In the rows, 128 means zero.
Named moves, each a turn or a mirror, and the order they were made in; the first pair answered:
Detez (before |-> after):
[102 119 138 158 138 151 124 128 148 127 122 115  79 172  93 141 146 122
 122 130  84] |-> [147 122 100 131 158 174 169 132 125 157 121 126 143 121 117  89 125 136
 160 155 138]
[107 114 172 182 109  92  93 134 142 122 115 161  79 157 115 197 156 103
 104  87 139] |-> [176 120 114 143 138 131 163 138 107 169 111 182 173  84 145 118 119 128
 156 130 217]
[ 81 142 140 128 122 109 106 140 117 111 131 132  99 149 106 175 151 115
 123 119 134] |-> [126 145  99 105 137 130 145 141  96 142 135 141 157 100 122 129 130 128
 153 141 183]
Rezof (before |-> after):
[ 97 156 124 106 133 142 122 145 160 151 117 119 108 109 100 123 114 152
 149 105 120] |-> [ 94 151 139 121 125 134 111 131 164 134 119 116  87 132 100 136 118 137
 127  97  98]
[187 100 142 163 109  91 118 133 101 119 127 139 136 150 144 163 129  97
 117 123 152] |-> [189 107 123 150 116  98 133 146  95 138 125 145 165 122 139 147 124 110
 144 134 180]
[ 84 168  99  75 149 144 120 172 148 143 132 145 140  75  97 109 133 156
 196 169 133] |-> [ 51 166 115  88 141 141 100 159 172 123 131 127  94 105  86 128 139 152
 169 155  89]
[169 140  82 135 126 126 151 157  94 133 131 155 197  88 134  69 144 139
 166 151 179] |-> [104 155  73 111 136 140 139 170 128 140 120 140 174  66 104  60 150 153
 181 143 144]
buge (before |-> after):
[146 172  62  87 152 168 169 154 132 164 144 135 178 108 123  86  94 154
 190 115 177] |-> [227 140 125 162 113 109 141 136  94 119 158 154 157 185 169 146  99 102
 131 102 191]
[133 150 110 117 131 130 145 145 132 160 131 145 148  99 121 146 118 156
 163 143 142] |-> [170 135 140 152 114 107 137 136 115 141 141 150 140 134 139 173 119 131
 140 133 150]
[139 125 123 127 125 166 138  89 124 127 123 132 141 151 146  86 114 129
  76 124  94] |-> [135 128 119 121 129 171 141  90 125 135 120 131 142 144 146  83 113 134
  78 123  91]
fafus (before |-> after):
[115 120 131 114 122 133 120 147 147 135 132 135 154  77  96 153 106 131
 189 133 131] |-> [150 110 121 110 132 155 147 120 140 137 136 132 167  76 119 112  86 135
 164 145 120]
[131 122 153 144 114 108 121 124 120 116 128 128 128 161 124 164 129 112
 112 121 126] |-> [130 131 146 140 113 103 126 144 113 127 128 131 146 145 120 166 133 117
 139 121 154]
[101 139 100  95 127 142 127 153 131 162 126 118 137  93 122 136 142 135
 185 121 159] |-> [131 125  95  95 143 170 155 114 129 160 123 116 150  99 151  87 128 135
 149 137 134]
Then:
Each pair is two moves apart.
[147 136 140 143 120 111 122 141 162  92 106 147  80 149 132 146 144 120
 124  90  83] |-> [121 154 108 113 132 126 140 162 163 121 104 146  98 103 111 124 140 147
 170  98 101]  buge then fafus
[ 70 135 100 116 143 162 142 103 140 137 117  94 117 104  96 123 130 142
 124 132  94] |-> [122 109 148 172 112 113 116 100 106 102 128 110 109 163 126 183 140 103
  91 119 118]  fafus then buge
[116 167  83 111 122 150 150 141 129 104  89 156 154  71 134 106 135 107
 160 142  85] |-> [177 149 112 148 103 119 145 136  93  88  97 170 161 107 165 136 134  81
 139 143 116]  buge then Rezof
[209 135  86 149 146 146 122 137 119 113 136 125 135 132 128 136 120 163
  66 132 100] |-> [163 154  98 154 122 111  88 177 126 114 129 123 114 133  94 192 145 162
 101 109 117]  fafus then fafus
[132 124 129 151  92 129  81 129 145 122 122 165 103 165 132 131 125 112
 103 142 133] |-> [108 139 107 129 101 137  88 152 150 150 113 160 122 126 113 122 123 136
 155 146 150]  fafus then buge
[157 111 161 161 123 122 114  95 113  98 131 131 120 173 151 132 119 110
  70 118  92] |-> [164 123 106 113 146 162 155 102 110 138 127 136 171 107 148  68 103 144
 114 148 130]  Detez then buge
[108 145 117 126 124 105 116 147 130 145 133 121 124 132 113 156 126 128
 153 128 155] |-> [110 144 100 107 140 130 132 135 129 154 127 124 136 115 117 123 116 141
 156 137 145]  fafus then Rezof
[ 88 132 135 140 118  99 123 181 120 110 149 119 137 107  74 204 175  99
 123  87 160] |-> [115 128 140 154 116  92 126 178 104 102 152 125 144 115  84 207 175  91
 115  88 173]  Rezof then Rezof
[142 165 103  71 132 189 160 161 115 162 138  97 119  65 125 111 127 161
 157 168 142] |-> [100 174 129  85 113 152 124 193 129 157 137  95  84  81  96 171 153 154
 174 145 141]  Detez then fafus
[235  99 107 114 113 161 163 132  99 155 133 131 185 119 134 106 100 107
  97 162 175] |-> [147 112 156 145  76  96  86 187 121 131 135 125 112 155  75 218 147  85
 117 117 163]  Detez then fafus
[205 144  88 147 108 125 148 175 126 117 142 134 158 137 143 169 106 121
 158  89 206] |-> [189 150  53 113 138 180 179 146 143 126 135 120 165 114 142  98  87 147
 149 113 158]  fafus then buge
[ 71 159 110 107 128 132 117 173 137 165 113 126 101  85  70 136 160 146
 176 106 111] |-> [168 131 136 158 105  92 121 177  82 152 128 151 136 112 120 170 159 114
 169 110 181]  buge then fafus
[160 109 128 134 130 162 138 119 128 119 154 117 152 127 128 122 126 128
 112 141 112] |-> [163 104 139 137 127 155 134 117 129 116 154 116 149 135 133 128 131 123
 105 138 110]  Detez then Rezof
[162 117 121 134 136 116 137 114 129 137 120 156 138 117 139 121 114 103
 122 119 142] |-> [113 134 107 114 143 135 134 123 151 142 111 143 122 101 112 112 119 118
 137 114 115]  Detez then buge
[175 110 140 144 108  96 125 161  93 125 130 141 137 130 142 150 136 108
 146 136 154] |-> [171 103 153 151 107 103 120 139  99 105 129 142 121 156 144 152 137 100
 111 133 119]  fafus then Detez
[ 66 161 113 102 138 112 115 160 134 149 124 117 109  99  91 134 151 154
 171 110 130] |-> [107 159  98  94 151 127 139 148 121 161 125 124 148  80 110 100 134 163
 174 126 158]  Rezof then Detez
[131 134 100 102 148 163 149 110 137 125 114 125 135 111 133  91 113 129
 128 142 102] |-> [136 123 145 146 118 113 106 121 129 102 124 132 105 160 137 156 131 100
 109 119 111]  buge then fafus
[142 149 147 120 138 158 156 133 128 137  97 117 122  93 113 124  88 118
 174 168 151] |-> [178 136 176 149 123 141 147 114 112 115 105 118 110 136 134 146  91  97
 143 161 143]  buge then fafus
[217 110 114 138 118 131 168 111 110 132 133 124 165 141 154  94 116 119
 105 142 149] |-> [120 137  92  96 139 167 161 112 158 142 121  99 133 117 110  71 125 151
 120 138  77]  fafus then buge
[164 133 107 102 133 151 145 101 123 130 136 114 159 109 142  86 108 152
 125 133 140] |-> [103 135 145 128 116 114  94 119 147 106 132 108  94 153 111 153 135 139
 113 101  99]  fafus then fafus
[171 134 152 138 114 110 112 170 115 143 112 134 159 118 141 162 122 115
 140 126 195] |-> [113 140 163 143 109  99  85 177 139 130 107 127 123 129 114 189 141 115
 139 108 155]  Rezof then Detez
[ 98 138 147 146 128 113 111  96 159 108 146 128 117 177 162 126  98 128
  63 111 101] |-> [ 98 142 160 156 109  74  97 142 144 118 151 142 130 168 151 170 111 120
 109 104 157]  fafus then Rezof
[107 137 144 152 121 118 114 152 144 110 142 136 114 169 104 172 133 108
 117 119 133] |-> [165 124 117 130 144 165 160 115 129 122 145 143 156 148 137  98 103 120
 100 150 137]  Detez then fafus
[ 74 141 100 136 124 148 121 157 150 148 134 116 153  42 131 102 146  94
 119 136 144] |-> [ 58 133 123 158 113 138  94 144 160 122 139 112 115  81 130 127 157  77
  82 125 100]  Rezof then Rezof
[119 145  93  86 160 169 155  94 157 135 129 132 138 106 131  73 121 154
 122 142 108] |-> [ 61 160 124 106 134 122 103 138 167 125 129 125  91 129  90 149 152 146
 144 108 104]  Detez then fafus
[216  89 143 145 127 128 124  82  80  99 129 138 139 153 170 108  98 110
  89 138 139] |-> [220  89 151 154 114 107 118 102  69  99 133 146 137 155 170 140 105 106
 107 130 163]  fafus then Rezof
[144 112 145 131 114  93 125 118 115 110 118 117 121 123 145 131 129 126
 132 132 175] |-> [129 115 124 105 134 125 143  95 133 120 114 106 129 100 140  91 118 142
 126 144 146]  buge then fafus
[134 126 117  98 140 169 164 121 122 166 116 128 159  82 133  78 110 166
 133 139 151] |-> [185 111 139 127 121 139 158 121  93 151 128 139 169 105 161 106 108 140
 122 138 186]  buge then Rezof
[ 97 133 118 128 107 102 107 152 117 125 125 124 130 136 135 174 132 117
 168 106 164] |-> [131 127  92 109 129 134 144 133 109 146 124 129 167 105 156 119 114 133
 169 130 171]  buge then fafus
[120 141 144 133 115 133 107 131 133 110 128 114  85 139 132 151 131 125
 129 143 103] |-> [112 151 123 109 125 153 116 135 141 127 126 111 101 112 122 124 120 148
 151 153 109]  Rezof then buge
[123 118  93 127 107 126 161 101 142 139 137 121 145  87 119 150 142 123
 206 163 189] |-> [135 111  98 136 104 115 153 100 136 134 140 123 148  94 127 163 141 114
 199 159 198]  buge then Rezof
[125 136 105 102 147 149 143 129 153 151 131 126 161  93 134 102 115 137
 163 132 132] |-> [123 124 117 110 148 157 138  97 160 127 132 120 129 129 144  95 112 126
 118 131  83]  fafus then Rezof
[128 142 112 148 127 143 122 114 146 184 123 127 129  92 114 153 132 140
 159 119 163] |-> [144 127 121 156 137 167 133  67 154 165 125 118 116 119 134 124 121 132
 106 123 111]  fafus then fafus
[151 135 132 144 123 103 131 167  75 130 111 152 155  73 113 112 139 109
 220 136 229] |-> [ 44 161 129 117 131 123 107 175 127 126 101 127 101  76  56 118 150 130
 219 121 154]  Rezof then Rezof
[119  94  94  58 162 181 107 143 141 108  86 138 132  90 145 106 160 179
 100 131 125] |-> [118  80 128  89 144 162  82 131 146  79  88 141  96 132 148 144 171 156
  65 112 100]  Detez then Rezof
[125 136 140 124 132 138 135 109 123 102 115 147 103 143 136 145 143 138
  91 129 129] |-> [134 148 122 114 134 135 152 130 109 124 111 153 134 111 130 146 139 151
 128 136 171]  fafus then Detez
[178 117 126 147 127 123 148 125  95 128 129 146 159 123 151 125 120 122
 142 136 158] |-> [165 114 143 162 111 105 129 130 103 116 137 144 138 144 151 156 132 112
 132 122 149]  Detez then Rezof
[140 135 133 139 146 136 108 153 109 147 101 102 122  82 110 136 138 153
 178 117 135] |-> [158 115 137 143 158 160 122 101 115 130 104  90 112 107 133 102 125 151
 121 130  84]  fafus then fafus
[117 148 123 114 119 143 123 150 133 159 121 110 125 103 107 127 125 137
 146 134 146] |-> [109 133 140 130 113 145 113 126 146 141 123 102  95 133 110 134 125 125
 106 131 107]  fafus then Detez
[ 89 173 188 140 104  57 109 162 134 132 134  83 135  99 129 162 139 159
 173 130 184] |-> [ 85 158 211 153 103  63  98 131 145 105 134  77  99 143 135 166 145 142
 121 117 131]  fafus then Detez
[184 142 135 135  88 116 172 134 112 139 161 155 170 120 158 132 139 135
 151 158 170] |-> [153 147 113 106 114 162 185 107 135 146 152 137 158 106 153  83 125 158
 135 164 113]  fafus then buge
[104 132  95 105 133 137 153 148 128 151 127 133 147  82 100 122 150 143
 199 111 158] |-> [132 107 153 160 104  90 112 129 115 101 137 132  95 160 122 180 165  97
 131  92 139]  Rezof then buge
[131 124  98  95 169 174 139 116 140 130 125 117 149 106 123  81 113 146
 130 137 106] |-> [110 114 141 134 148 147  99 112 140  99 133 113  97 156 121 131 138 125
  93 109  75]  Detez then buge
[104 134  95  89 136 171 125 130 117 170  97 137 135 102 114 104 120 129
 140 123 119] |-> [107 123 135 132 113 134  90 118 120 133 100 144  95 159 122 149 134  98
 100  98  94]  Detez then buge
[111 132 141 134 118  92 107 162 129 123 133 137 121 121 112 170 148 119
 155 119 162] |-> [116 137 105 102 143 121 138 147 128 145 127 135 148  83 111 116 131 145
 172 135 165]  fafus then Rezof
[195 117 134 150 116 103 131 142  73 143 115 140 180 125 170 137 112 114
 141 154 214] |-> [ 74 133 167 158 101  86  68 150 138 109 107 112  80 168 108 190 148 109
 117 114 116]  buge then Detez
[156 132 144 141 129 152 152  83 100  89 101 103 156 152 155  95 156 143
  98 115  77] |-> [165 149 120 121 133 149 167 118  86 119  98 115 196 107 149  83 150 158
 153 121 133]  fafus then Detez
[128 120 124 134 133 141 140 104 144 128 119 125 111 130 125 124 146 142
 102 117  89] |-> [137 134 109 122 132 138 150 130 132 155 117 132 143  94 121 118 142 150
 146 122 136]  fafus then Detez
[ 82 109 109 116  89 117 123 105 161 122 124 137 117 141 119 146 143 112
 142 112 120] |-> [131 100  93 106  97 125 150 100 137 138 127 145 158 122 141 117 126 117
 153 124 158]  Rezof then Detez
[132 137 140 140 113 103 111 156 105 130 127 132 127 128 119 160 135 115
 150 109 157] |-> [177 119 129 137 134 134 142 114  95 125 124 129 138 131 150 105 110 117
 109 130 132]  fafus then fafus
[103 122 136 161  87  82  82 161 136  98 138 126  84 168 100 185 164 114
 142  81 139] |-> [ 85 145  70 102 127 132 128 175 141 149 129 124 136  87  78 111 143 157
 200 107 163]  buge then Detez
[189 107 131 155 126 126 145 101 110 124 136 159 141 164 145 130 119 122
 106 130 142] |-> [123 140  93 103 148 159 157 116 142 157 122 145 141 114 109  90 117 159
 146 134 120]  Detez then buge
[107 126 148 122 109 129 113 129 128 111 125 105  90 154 118 141 127 133
 106 121 111] |-> [166 120 132 119 115 135 147 128  97 128 123 121 141 127 148 112 108 137
 124 137 163]  Rezof then Detez
[112 139 130 126 126 118 108 120 143 121 120 122 108 140 122 145 139 125
 117 125 108] |-> [118 141 119 117 129 111 119 145 132 140 118 130 138 113 125 139 138 132
 151 127 146]  fafus then Detez
[ 91 156 139 142 135 118 125 144 147 139 112 117 101 111 128 136 124 114
 144 134 124] |-> [124 147 153 160 123 103 118 138 130 125 120 131 105 129 146 147 125  97
 130 134 136]  buge then Rezof
[169 118  98 124 133 148 169 122 111 143 124 146 169 124 144 107 113 131
 134 142 150] |-> [158 109 142 166 107 116 135 118 111 110 130 147 125 177 140 157 131 110
  95 122 127]  Detez then Rezof
[ 94 112 120 126  97 141 151 132 143 127 145 107 132 135 105 118 134 113
 164 119 162] |-> [108 102 120 126 105 154 164  99 142 125 147 101 125 141 125  95 122 106
 135 133 140]  fafus then fafus
[155 112  96 120 148 155 142 121 129 140 134 126 160  93 132  89 112 131
 117 137 128] |-> [175 105 105 132 142 143 141 129 122 132 133 133 165  99 139  99 116 126
 118 134 145]  buge then Rezof
[118 138 139 137 117 108 151 139 127 125 145 122 143 145 126 121 117 108
 156 108 136] |-> [119 137 144 142 115 114 150 131 128 117 148 120 130 157 131 125 116 104
 146 108 125]  fafus then Detez
[146 110 145 140 121 136 132 101 133  95 137 146 129 150 158 127 117 132
  83 156 115] |-> [110 127 146 146 106 100 104 158 128 111 138 152 133 129 131 172 133 133
 144 139 163]  fafus then fafus
